W =
[[ 27.0  11.2 -16.5   9.7  11.9   1.2 -12.8 -10.6   3.2  37.1   3.5 -19.9
   -3.6   0.5  37.6   3.3]
 [-11.0 -29.0   7.0  18.2  -1.7 -19.0   7.8  27.8  11.6  -1.9   8.9 -18.1
    6.1   2.3  12.4 -29.5]
 [-22.5 -50.8 -29.8   9.5  -7.6   3.4   3.1  17.8   2.9   3.1  23.1  49.7
  -10.5  26.7  -7.2 -28.3]
 [ -2.3 -15.0  42.9  -3.9   9.6  15.8  -2.4 -13.0 -16.2  10.6   2.2   2.4
    8.9 -27.6 -18.0  17.8]]
Find the entry just right of the largest entry.
-10.5
The entry just left of -29.5 is 12.4
Find the maximum.
49.7
Find the entry just left of the smallest entry.
-22.5
The 2nd largest entry is 42.9
The 3rd smallest entry is -29.5
Find the entry just right of -7.6.
3.4
The entry just left of the largest entry is 23.1
The entry just right of 7.0 -> 18.2
Find the entry just left of 15.8.
9.6
The entry just left of -7.2 is 26.7
Find the entry just left of -29.8.
-50.8
The third largest entry -> 37.6
Find the entry just left of 2.9.
17.8
The entry just left of 7.0: -29.0
The 4th entry in reading order -> 9.7
Find the entry just left of 9.6.
-3.9
Find the entry just left of 1.2.
11.9
Find the entry just left of -29.0.
-11.0

arr =
array([[ -71.16, -213.95,   -0.90,   85.25,   35.86,  146.99,   90.27,
         124.10, -178.12,  -41.86,   52.95],
       [  23.33,  -75.36, -188.34,  200.62,  124.67,  -33.78, -118.41,
          37.07,  -12.95,  -37.19, -165.96],
       [-189.98,  140.20,  -69.52,  168.61,   30.86,  -78.22,   80.04,
         111.31,  -13.18,  -34.64,   14.47],
       [  19.25,    7.89, -195.28,  143.48,  128.06,  210.23, -107.08,
         -30.04, -148.15,   -2.37, -104.69],
       [-111.08,   92.00,  -14.33,   61.64,   40.17,  -81.08,   -6.99,
         154.67,  -41.51, -214.88, -170.94],
       [-176.03,  162.37, -128.06,   51.58,  125.59,  149.72,   51.25,
          72.98,  -24.53, -214.51,  -47.44],
       [  15.57, -157.49, -177.01,  170.21,  114.38,  175.61,  -65.54,
          97.95, -149.55,   31.01,  -59.70],
       [  39.88,  -79.20, -184.39,  187.11,  107.59,  198.50, -112.41,
          49.75, -165.14,   45.66,  -75.95],
       [ -42.86, -206.68, -179.18,  102.37,   87.38,  206.17,   84.10,
         -30.63, -170.83,  -52.89,  -46.85]])
The entry just right of the smallest entry -> -170.94
Find the entry just right of 107.59.
Answer: 198.50
Find the entry just left of 90.27.
Answer: 146.99
The third smallest entry -> -213.95
The entry just right of -33.78 -> -118.41
Find the entry just left of -104.69.
Answer: -2.37
Find the entry just right of 140.20.
Answer: -69.52
The third largest entry is 200.62
The second smallest entry -> -214.51
Find the entry just right of -206.68.
Answer: -179.18
The maximum: 210.23
Find the entry just right of 87.38.
Answer: 206.17
The entry just left of the smallest entry: -41.51
The entry just right of 85.25: 35.86
The entry just right of -79.20 is -184.39
The entry just left of -170.83: -30.63
The entry just left of the centre entry -> 40.17
The first entry in reading order -> -71.16
Find the entry just right of -12.95.
Answer: -37.19

m = [25, 200, 226, 172, 221, 144, 184, 83, 24, 179, 179, 210, 155]
What is the third entry? 226
The first entry from the right is 155
What is the 3rd entry from the right? 179
What is the second entry from the right? 210
The entry just left of the largest entry is 200
What is the 1st entry from the left? 25

Read these off the row that follows.
1) Which number is the third largest entry?
2) Which number is the last entry?
3) Which number is the third entry from the left?
4) Which number is the entry just left of -24.5?
5) Which number is the second entry?
6) Which number is the fourth entry?
7) Which number is the entry just left of the largest entry?
8) Which number is the third entry from the right?
[ 11.7  57.8 -32.2 -17.3  35.0 -24.5 -18.1  -2.6  62.0  44.8 -31.7]
1) 44.8
2) -31.7
3) -32.2
4) 35.0
5) 57.8
6) -17.3
7) -2.6
8) 62.0

[  6.7  30.8  30.7  21.0   5.9 -10.6  -1.2  -8.9  56.2  -7.6  -5.6   6.1
   3.2   1.2]
What is the entry just left of 1.2? 3.2
What is the entry just left of -5.6? -7.6
What is the entry just left of the smallest entry? 5.9
What is the entry just left of 56.2? -8.9
What is the entry just right of 3.2? 1.2
The entry just left of 30.7 is 30.8
The maximum -> 56.2

M =
[[-42.8 -62.8  41.8  -0.2   1.3  -1.5 -13.0  -6.5  -2.7  -5.9  -5.4   8.0
    9.1   9.2  -0.3]
 [ -0.5   5.8  28.9   3.2   1.0  -1.4   2.7  18.2   0.8  50.4   0.8 -18.3
   -8.1   5.6   0.0]]
Which number is the second largest entry? 41.8
The entry just left of the largest entry is 0.8
The 5th entry in reading order -> 1.3
The first entry in reading order -> -42.8
The entry just left of -5.9: -2.7
The smallest entry -> -62.8
Which number is the entry just right of the largest entry? 0.8
The entry just left of 5.6 -> -8.1

grid =
-17    2   41   10  -19
 27   16   10    6   19
 44   21   -2   10   32
  9    8   14   18    4
 17   16    8   20   11
-33    5   37    2  -20
 46   23  -16   15   43
 -7    8   27   12    0
 27   10   -3   11   19
-18    9   40   16   -1
 -6    1   28   13    3
-10    4   25   11    5
Indices start at 1.
Read off the entry in the bottom-left corner.
-10
Read off the entry in row 1 and column 1.
-17
Read off the entry at row 2, column 1.
27
The entry at row 2, column 3 -> 10
Read off the entry in the top-right corner.
-19
Read off the entry just right of the largest entry.
23
The entry in row 3 and column 1: 44
The entry just right of 25 -> 11
Read off the entry directly above 12.
15
The entry in row 1 and column 2 is 2
Read off the entry directly below 6.
10
The entry just right of -10: 4
Read off the entry directly above 0.
43
Read off the entry in row 3 and column 3.
-2
The entry directly below 37: -16
Read off the entry at row 1, column 3.
41
The entry just right of -7: 8
